The rows of Y fall into 3 groups, and each row is roughly a mix of its group's hidden directions.
Y, 108 rows:
[[-14  40 -52   9 -12  13  17   2   4  27]
 [ -7  10  -1 -20  22 -63  -7 -28  -6  -6]
 [ 32  35 -28  -2 -25 -16  34  21  19   5]
 [-35 -31   9  18  11 -18 -11 -17  19 -45]
 [-28  16 -18 -33  50 -16   1   1 -13 -22]
 [ 19 -12   7  45 -22 -10 -34   0  39   9]
 [ 19  49 -37 -21  -8  -2  21  15  12  20]
 [ 45 -21  14 -25  -8  23  21   3 -34 -20]
 [ 37   0   3 -13 -27  19  38  16 -12 -38]
 [ -4  19  -2 -25  50  -2 -47  -2   7  12]
 [-29  21 -47   3  37  15  -8 -26  13  -5]
 [-15  23   9  11  37   3 -54 -14 -22   2]
 [ 25   1   0  -6 -31  22  50 -10 -18  30]
 [ 12   0  -2   0  26 -32 -45  36  26 -12]
 [ -2 -34  14  -6   5  10  -9  -4  -7  65]
 [-38 -14   6  40 -12 -29   8   3   8 -38]
 [ 10 -16   1 -14  34  10 -46 -39 -14  17]
 [  8 -17  -8  17 -48   5  52  11   7   5]
 [  8 -27 -11   4   3  21   1   1  51  44]
 [-51 -14  -2   1  38  21  -1 -11 -31  13]
 [-32 -33  20   6  38  11 -38  -4 -15   4]
 [-28 -36  22 -21  30  -4 -21 -26  -9 -29]
 [-31 -15  21   9  28   7 -39 -26 -20  27]
 [ 46  14   6  11 -47   0   7  19  23 -17]
 [-33 -19   6  24 -11  13   1 -23 -32  45]
 [ 31  14 -28 -31   1  -9  52  10   5  10]
 [ 37  36 -38 -29   2  -1   5  23   8  17]
 [ 52 -12   8  17  -4  46   0  -9 -13  18]
 [ 59 -30  30 -19   1   7  -1   1 -14   0]
 [ 41   7  -4 -34 -44  -8  16  -5 -24  11]
 [ 44   5   7  -2 -45 -17  26  20   2 -23]
 [-26 -44  25  19  -2 -17  29  -7 -20 -27]
 [ 48 -25  42 -18  -1  -9 -25   5  -5 -11]
 [-12  29 -26 -15  20 -15 -41 -40  10   1]
 [  3   0   4   9 -59  -7  43   3 -15 -11]
 [ 53 -23  32 -14 -18  -3  16  14 -21   3]
 [ 47 -19  29 -44  -6 -14 -13  -3 -12  -8]
 [-44  15 -20  30  15   3 -11   0  44  -9]
 [-22  26 -35 -28  30  12 -31  -5  17  21]
 [-37 -27  32  20 -37  -4  17 -22 -14  -1]
 [-34  10 -29  -9  32  17 -37 -10   8  29]
 [ 10 -37  42  29 -34   1   1 -14 -10 -17]
 [ 37 -22  27  22 -21  39   0  23  17   6]
 [-13 -15 -34 -36  48  21  -2   9   2 -13]
 [ 54   8  20 -26 -32 -16  16  11 -13   2]
 [  4 -37  10 -16  46  25 -22   0 -14  28]
 [-44   6 -18  10  29 -26  23  10 -11 -35]
 [-14  41 -43  22  18  18 -15   4  21  18]
 [-60  -4   3   7  35  -3 -10 -22  -3 -19]
 [-29 -29 -11  22  52  19 -18   6   1  12]
 [ -7  29  -3   6  11   3 -29  19 -15  58]
 [ 30 -30  27   1 -17 -39 -15  19  25 -18]
 [  7  -1 -11  18 -52   4  43   5  22 -17]
 [-37 -23 -12  29  28  35 -25   0  14  14]
 [ -3  32 -26  -4 -31 -13  30 -18  29 -30]
 [-35   8 -22  19  -2  -7  50  18  -8 -28]
 [  7 -22  11   0 -50  14  -2 -47  16   8]
 [-44  -1   7 -14  34  -1 -33 -36  10  -8]
 [-62  -9 -21  10  28   8  18   4 -12 -10]
 [-24  51  -6  16 -27 -17  13 -23   8 -26]
 [ 21   6  26 -15 -49 -35   9  -2   3 -27]
 [ 19 -16  34 -22  41 -20 -19  30 -12 -14]
 [-12   4 -32 -48  44  -2 -12  11   6  14]
 [  8 -57  48   0   0   0  -8 -13   7  -3]
 [  0 -16   9   5  28  19 -47 -18  16  40]
 [-22 -12  22  28 -22   9 -41 -30  19 -24]
 [ 30  31 -14 -49 -12  12  10 -11 -26 -17]
 [-22  -1 -28   1 -19  -8  44  19 -25 -37]
 [-28  -9  36  42  12  -3 -19 -33  -1  19]
 [ 58 -19  32 -25  -4  -1 -20   4  -9  -1]
 [ 26 -20  -1 -43  42  20   6  -3 -20  18]
 [ 28  -2   2   5 -60   5  18 -13  25 -16]
 [ 35 -27  38  34 -30 -17   6   2   0  -7]
 [  7 -41  26 -16  36  17 -35 -15 -13  -4]
 [-34  -1 -24  41  -8  -5  14 -11  36 -29]
 [-13  15 -25   4 -21 -23  27  45  33 -10]
 [  0  32 -48 -27 -20   0  33   2   1  17]
 [ 49 -16  21 -20  14   2 -36  20   0  23]
 [-23  -8  13  41 -30   5  39  -8 -29  -8]
 [-20 -38  24  15  32  10 -16 -22 -28  23]
 [-20   5  -7 -16  30   6 -30  -6   0  58]
 [ 19  32 -38 -34 -19 -20  10  21  17 -17]
 [ 60 -15   5  -9 -25 -11  30   7  17  -3]
 [ 19  -3 -15   4 -52   8  37   6  -1  34]
 [-42 -17 -12  23  -2   1  46   2  18 -27]
 [-11 -44  18 -21  15 -20  37 -11 -19 -25]
 [-38  -6  -9  40 -25  19   7 -32 -14  23]
 [ 44 -20  34  11 -25   2  29  16   4 -23]
 [-40  11   6  30 -22 -13  37  22 -17 -22]
 [ 59  -8  21  -5 -26   7 -23   3   1  25]
 [-21  45  -9   7 -34 -18  33  -3  -2 -28]
 [-13 -12  17   3 -14  27  42   5 -50  -9]
 [  2  39   8  20 -45 -27  -4   8   0 -33]
 [-15 -33   4 -21  46  10 -38  -6  12  15]
 [-39  13  -7  41   2 -21 -15  -1  43   4]
 [  6  56 -26  -5  -6 -14  10  23 -11 -32]
 [ 17   5  15 -24 -20 -11  46   4 -40 -23]
 [ 14 -67  -7   2  28   2  -8  14  -7  -9]
 [-24   9 -28 -15  53   9 -32  -2  15  -3]
 [ -9 -13   4 -18 -51   6   9 -39  27  18]
 [-13  39 -32 -33  -6 -30  25   8  -1 -21]
 [-24 -21  -2   4  46  31 -39 -11  -1  15]
 [ -2  16 -22 -52  42  11 -12 -20  -9  -5]
 [-21 -44   6  21  31  37  -7 -18  -9  15]
 [ 48 -44   9   5   4  29 -16  14  14  -6]
 [ 43  10 -15 -18 -36  -8  38  24  -1  -7]
 [-19 -30  13 -15  37  24 -35  -8 -11  30]
 [ 55  20   4 -17  -4 -18 -22  35   6   9]]
One row of each group comes first, with its name. Which group is each row after those in?
[ 24 -46  34  28  11  -4 -26 -20  -4   8]
Q
[ 13  41 -17  -5 -33 -24  43  15  -4  -7]
T
[ 47  -8  26 -16  -3  -1 -31  13 -13  38]
U

[ 13  30 -41 -33  29   6 -15   1  19  24]
U
[ 17  42   1  -2 -48 -18  26  18  14 -10]
Q
[-40  41 -21   2 -15 -40   1   0   2  18]
Q
[ 25  11 -13 -12  34   2 -53  18  24   4]
T
[ 27   4   1  -6  12 -24 -52 -26  25  19]
Q
[ 42 -11   3 -21  12   8 -44   1  16  35]
Q
[  5 -10  35 -25  32 -10 -48 -15 -16  -9]
U
[ 39  35 -36 -17 -22  -2  21  21  16  -6]
U
[ 23  -8  46  24 -33  10   5 -15 -30  14]
Q
[ 31 -31  31 -17  11   2 -49  -7  11  -7]
T
[ 50  14  -1 -18 -31 -22  32   6  10 -16]
T
